Some points, one per row:
tensor([-60., 2., -7., -13., 34., -36., -13., -5., -53., -19., -56., -31., -13., -13., -28., -37., 125., 84.,
        -47., 24., 74., 32., -11., -36., 4., 17.])
tensor([58., 7., -8., 18., -21., 89., 8., -23., 31., -20., 44., 28., 22., 18., 42., 79., -14., 0.,
        68., -28., -45., -34., -8., 45., -12., -6.])
tensor([21., 1., 2., -19., -17., -42., 3., 31., 23., 12., 33., 0., -29., -3., -3., 1., -43., -53.,
        -31., -19., -36., -21., 8., -27., -18., -9.])
tensor([25., 47., 16., 49., 5., 51., 14., -5., 52., 23., 62., 20., 1., 38., 28., 0., -30., -7.,
        32., -6., -30., -16., 25., 32., 34., -8.])
tensor([-16., 6., -7., -8., -14., 2., 2., 6., -26., 42., -53., -6., -19., 9., -2., -37., -20., -8.,
        -31., -12., -13., -12., -7., 0., 3., -3.])
tensor([-29., -32., -48., -16., -6., -33., -16., 16., -25., -35., -63., -16., 35., -24., -12., -18., 9., 81.,
        -15., 11., -10., -11., -89., -24., -72., 2.])
tensor([-16., -71., 6., -127., -38., -127., -51., -13., -45., -64., -59., -7., -127., -60., -35., -22.,
        -53., -61., -89., -72., -62., -60., 25., -71., -40., -12.])
tensor([1., -13., 13., 0., 6., -44., -35., 8., 5., 15., 72., -4., -6., 5., -41., 7.,
        -87., -121., -19., 1., -55., -50., 22., -47., 123., -3.])
tensor([126., 59., -3., 30., 26., 35., 22., 19., 64., 24., 99., 28., -16., 34., 30., 25., 20., 11.,
        95., -37., 48., -15., 14., 24., 76., -10.])
tensor([-36., -30., -14., -46., -34., -62., 9., 26., -26., 16., -94., -27., -17., -7., -13., -61.,
        -44., -25., -109., -11., -78., -28., -10., -31., -96., -8.])
tensor([43., -15., 21., 21., -20., -38., -16., -2., 5., -16., 81., 19., -32., 2., 2., 4., -62., -76.,
        11., -25., -36., -34., 40., -17., 74., -10.])
tensor([16., -4., -34., 13., 25., -19., -11., 14., -16., -2., 0., -9., 40., 18., -12., -29., 34., 42.,
        8., 8., 23., -7., -56., -46., 14., 5.])
tensor([-57., -20., -2., -50., 13., -23., 3., -19., -41., 6., -58., -4., 36., 2., -21., -18., 73., 54.,
        -36., 34., 55., 28., -14., -3., 5., 13.])
tensor([116., 5., 13., -2., -18., 53., -16., 95., -44., 106., -86., 17., 123., 72., 9., 127., 0., -25.,
        57., -3., 15., -53., 20., -1., 63., 1.])
tensor([-127., -42., 35., -57., -38., -62., -19., -12., -33., -21., -78., -27., -93., -52., -48., -54.,
        -122., -59., -127., 3., -111., -33., 37., -35., -91., -5.])
tensor([21., -43., -43., -54., -13., 6., -19., -41., -84., -51., -54., -22., -59., -22., 21., -68., 74., 56.,
        31., -56., 40., 1., -42., 39., -26., -6.])
tensor([29., 13., 26., 69., -5., 17., 9., -11., 45., 26., 76., 15., 8., 27., 7., -2., -94., -66.,
        23., -9., -43., -32., 38., -7., 62., -7.])
tensor([127., -25., 24., 53., -6., -13., -18., 10., 32., -8., 127., 50., 33., 24., 34., 40., -19., -69.,
        127., -20., 36., -15., 67., -33., 122., -5.])
tensor([-87., 10., 6., 8., 38., 5., 4., -48., -48., 0., -60., -12., -8., 22., -20., -53., 76., 76.,
        -40., 28., 77., 42., 12., -23., 46., 16.])
tensor([-76., -41., 41., -37., -23., -8., -7., 19., 5., 10., -37., 1., 52., -30., -28., 79., -79., -55.,
        -90., 42., -91., -23., 35., 18., -61., 6.])
tensor([3., -60., 19., -45., 54., -43., -5., -3., 8., 6., -83., -11., 93., 6., 9., 9., 127., 92.,
        35., 20., 127., 64., 22., 80., 48., 21.])
tensor([-45., -69., -8., -60., -5., -48., -42., -24., -69., -52., -85., -16., -53., -47., -16., -11., -6., 22.,
        -52., -28., -4., -19., -1., -9., -36., -3.])
tensor([56., 27., 5., 50., -7., 66., 28., -20., 50., 41., 49., 36., 27., 47., 36., 24., -63., -23.,
        51., -14., -32., -16., 8., 22., 25., -10.])
tensor([-17., 38., 17., 49., 18., 24., 19., 11., 35., 14., 33., -9., -40., -6., -10., -23., -59., -14.,
        -15., 5., -20., 22., 12., -1., 7., -6.])
tensor([-97., -31., 35., -7., -10., -17., -6., -14., -29., -16., -58., -2., -22., -28., -28., -1., -71., -40.,
        -95., 21., -67., -13., 35., -19., -37., 3.])
tensor([-43., -40., 20., -9., 12., 22., 4., 17., 27., -21., -51., -2., 81., -33., -4., 59., 83., 23.,
        -5., 48., 32., 45., -4., 79., -26., 17.])
tensor([43., -16., 21., -32., 11., -33., -5., -18., 33., 3., 76., 10., 29., 35., -2., 24., -63., -39.,
        20., -3., -3., -14., 42., -40., 29., 4.])
tensor([-107., -30., 16., -6., -30., -47., -13., -26., -60., -37., -44., -16., -56., -38., -37., -41.,
        -65., -33., -113., 13., -81., -24., 15., -39., -67., -1.])
tensor([74., -22., -32., -55., 11., -88., -25., 1., -41., -40., -10., 4., -101., -16., 1., -41.,
        19., -16., 28., -83., 34., -45., -7., -25., 76., -13.])
10 more points follow, each with its number after it:
tensor([-77., 6., 22., 58., -7., 25., 22., -7., -7., -19., -14., -7., -54., -29., -3., -26., -55., -4.,
        -47., 18., -32., 19., 18., -12., -45., 1.]) 0
tensor([122., 99., -2., 106., 68., 86., 40., 34., 102., 60., 127., 33., 51., 52., 48., 32., 61., 52.,
        127., 6., 76., 27., -4., 44., 120., -3.]) 1
tensor([-55., -28., 25., 11., -49., 18., 1., -36., 32., -9., 19., -1., -53., -16., 0., -21.,
        -105., -46., -63., -1., -94., -17., 32., -26., -69., -6.]) 2
tensor([-7., -45., -14., -78., -19., 43., -33., 40., -35., 11., -91., -6., 127., -11., -3., 127., 43., 13.,
        7., 32., -8., -7., -39., 60., -50., 9.]) 3
tensor([-21., -11., -57., -54., -11., 54., -6., -18., -61., -36., -66., -15., 24., -15., 1., 0., 12., 65.,
        22., 3., 1., 6., -82., 54., -51., 1.]) 4
tensor([9., -25., -21., -57., 13., -51., -41., 20., -53., -32., -52., -9., -12., -10., -20., 6., 68., 58.,
        -10., -13., 50., -9., -30., -40., 0., 2.]) 5
tensor([-16., -35., 22., -20., -16., -79., -18., -8., -21., -28., -8., -3., -66., -23., -16., -4., -68., -51.,
        -64., -27., -48., -28., 44., -26., -26., -6.]) 6
tensor([84., 46., -2., 82., 30., 86., 37., -14., 51., 30., 116., 51., 51., 57., 38., 29., 53., 37.,
        104., -2., 36., 14., 6., 23., 56., 5.]) 7
tensor([-70., -17., -8., 20., -17., -5., -7., 4., -4., -25., -45., -25., 18., -24., -12., -35., 46., 50.,
        -46., 34., -16., 18., -33., -2., -98., 8.]) 8
tensor([32., -14., -33., -12., 61., -24., -6., 12., -36., -30., -27., 9., 57., 9., -4., 7., 127., 116.,
        49., 13., 113., 27., -52., -40., 47., 18.]) 9
Which two of these numbered points are nearest to each point below, ignoring the 3 directions in which the first points spread most? Their numbers follow each, nearest first.
tensor([67., 110., 27., 127., 35., 83., 42., 76., 70., 127., 26., 2., 91., 69., 32., 30., 54., 35.,
        67., 43., 78., 43., 26., 61., 81., 3.]) > 1 0
tensor([-45., 15., 11., 4., -5., -29., 6., -27., -9., 0., 12., -19., -20., -6., -15., -63., -14., -12.,
        -57., 18., -14., 10., 10., -30., -44., 3.]) > 7 8
tensor([71., 66., -31., 104., -4., 69., 6., 79., 83., 45., 77., 5., 46., 6., -17., 99., -32., -91.,
        40., 15., -30., -6., -44., -57., 81., 1.]) > 9 5
tensor([35., 21., 8., 59., 37., 29., 35., 14., 14., -5., 54., -2., -10., -1., 30., -56., 25., 47.,
        83., 12., 73., 47., 26., 23., 37., -5.]) > 0 1
tensor([-74., 48., 14., 56., 127., -24., 2., -31., -111., 31., -100., 1., 85., 85., -28., -41.,
        127., 127., 34., 89., 127., 127., 6., -49., 127., 72.]) > 9 0
tensor([23., 47., -15., 41., 20., 34., -4., 53., 26., 20., 16., 10., 7., -13., -10., 28., 97., 54.,
        35., 23., 95., 52., -38., 12., 27., 13.]) > 1 8
tensor([-8., -40., -46., -127., -46., 10., -4., 0., -47., -8., -89., -6., 87., -21., -8., 95.,
        41., 20., -13., 16., -27., -22., -65., 60., -114., 5.]) > 3 4
tensor([-33., 37., 24., 59., 29., 32., 34., -29., 20., 24., -13., -4., 36., 48., 23., -59., 41., 53.,
        42., 37., 55., 51., 27., 20., 33., 10.]) > 0 2
tensor([-21., -35., 17., -19., -4., -74., -1., 13., 2., -9., -25., 4., -44., -26., -16., -12., -22., -25.,
        -56., -17., -17., -8., 26., -19., -53., -6.]) > 6 5
tensor([-86., 49., 15., 92., 16., 58., 32., -6., 17., -17., -25., -25., -18., -26., 12., -67., 24., 106.,
        -28., 58., 37., 92., -10., 49., -86., 6.]) > 0 1
tensor([98., 0., -20., 59., -23., 39., -8., 0., 31., -5., 75., 19., 66., 30., 27., -16., 10., -35.,
        127., 2., 9., 10., -19., 6., 45., -3.]) > 8 2
tensor([15., 17., 11., 98., -5., 70., 36., -17., 59., -7., 72., 12., 16., 6., 23., 2., -25., -23.,
        62., 24., -9., 30., 10., -4., 11., 2.]) > 0 2
tensor([-48., 3., -28., 47., 14., -3., -48., 31., 23., 75., 39., -36., 49., 13., -68., -30.,
        -127., -127., -43., 30., -109., -76., -35., -36., 127., -10.]) > 9 5
tensor([-27., -58., -22., -86., -16., -85., -40., -10., -76., -43., -76., -20., -56., -50., -31., -16., 45., 16.,
        -67., -30., -10., -27., -22., -46., -41., -5.]) > 5 6
tensor([127., 63., 5., 35., 18., 41., 34., 10., 68., 8., 127., 44., -20., 44., 42., 48., 3., 9.,
        108., -51., 29., -14., 25., -4., 52., -11.]) > 7 2
tensor([-6., 69., 10., 115., -3., 92., 44., -12., 74., 18., 84., 23., 37., 17., 28., 14., 5., 20.,
        31., 41., -6., 60., -3., 21., -61., 7.]) > 7 0
tensor([-43., 11., 31., -24., -2., -4., -1., -8., -1., 35., -23., -11., 23., 10., -12., 17., -38., -18.,
        -38., 18., -30., -6., 31., 23., -15., 1.]) > 6 5
tensor([2., -46., 2., -55., -9., -1., -12., 20., -15., -12., -72., 17., 36., -27., -5., 107., -14., 8.,
        -18., -8., -27., -15., -8., 47., -34., -2.]) > 3 5
tensor([-23., -13., 11., -25., -10., -69., -27., -15., -7., -28., 4., -10., -69., -13., -11., -18., -6., 6.,
        -40., -11., 15., 15., 16., -52., -29., 4.]) > 6 2
tensor([38., 51., 12., 29., 35., 27., 36., -19., 28., 34., 59., 12., 52., 53., 29., -14., 21., 18.,
        82., 22., 60., 34., 27., -7., 75., 5.]) > 7 0
tensor([-3., 127., 41., 127., 24., 124., 64., 22., 127., 71., 93., 9., 50., 48., 30., -23., 15., 64.,
        36., 74., 60., 92., 15., 90., -35., 12.]) > 1 0
tensor([100., 28., 0., -41., 0., -28., -19., 22., 27., 23., 97., 24., -12., 20., 7., 54., -28., -26.,
        45., -40., -4., -42., 8., -36., 32., -15.]) > 5 6
tensor([8., 6., -44., -112., -33., 14., -20., -2., -66., 4., -35., 15., 47., 9., -4., 103.,
        -21., -2., -4., 7., -52., -26., -62., -20., -57., 5.]) > 3 4
tensor([7., 4., 22., -5., -27., 2., -14., 59., -12., 72., -65., 4., 71., 28., -9., 79., 12., -16.,
        -37., 25., -6., -14., 26., -8., -13., 7.]) > 5 6
tensor([-29., 25., -27., -25., -42., 69., 6., 10., 4., -36., -17., -2., 6., -31., -7., 124., -97., -11.,
        -19., 12., -88., -18., -47., 13., -72., -2.]) > 4 5
tensor([8., -42., 7., -108., -31., -100., -51., 5., -42., -14., -36., -10., -92., -30., -28., 6.,
        -86., -71., -68., -51., -71., -67., 25., -65., -16., -12.]) > 5 6
tensor([20., -13., -7., 29., 29., 31., 17., -6., 3., -19., 3., 16., 26., -9., 16., -12., 39., 17.,
        50., -3., 22., -2., -15., 21., 34., 0.]) > 7 2
tensor([-13., 16., -44., 73., -19., 28., 18., 37., 32., -61., 41., -6., -29., -67., -10., 44., -23., -41.,
        -3., 15., -46., 29., -67., -64., -52., 6.]) > 8 0
tensor([-12., -37., 32., -8., -22., -18., -24., -5., 5., -36., 8., 12., -41., -19., -1., 8., -48., -38.,
        -31., -21., -38., -11., 46., 6., -22., -6.]) > 6 2
tensor([-17., -8., -9., 27., -11., -3., -9., -2., -8., -30., 0., -2., 14., -20., 1., -44., 28., -11.,
        37., 29., 27., 32., -19., -10., -19., 7.]) > 8 2
tensor([-47., -42., -34., -18., -17., 52., -3., -34., -24., -48., -56., -21., 16., -23., 0., -15., -14., 30.,
        -5., 3., -30., -1., -47., 50., -63., 3.]) > 4 2
tensor([23., 54., -27., 59., -5., 127., 17., -37., 11., 30., 30., 4., 24., 44., 37., 11., -64., 15.,
        79., 1., -28., -8., -29., 74., 35., -9.]) > 4 2
tensor([-53., 48., 31., -10., 14., -51., -4., -16., 0., 56., 3., -21., 22., 25., -23., -72., 21., 41.,
        -50., 48., 44., 34., 14., -14., -46., 9.]) > 1 7
tensor([-18., 9., -13., -63., 82., -55., -12., 4., -93., -17., -97., 4., -21., 13., -28., -19., 127., 127.,
        38., 9., 127., 69., -20., -23., 127., 27.]) > 9 5
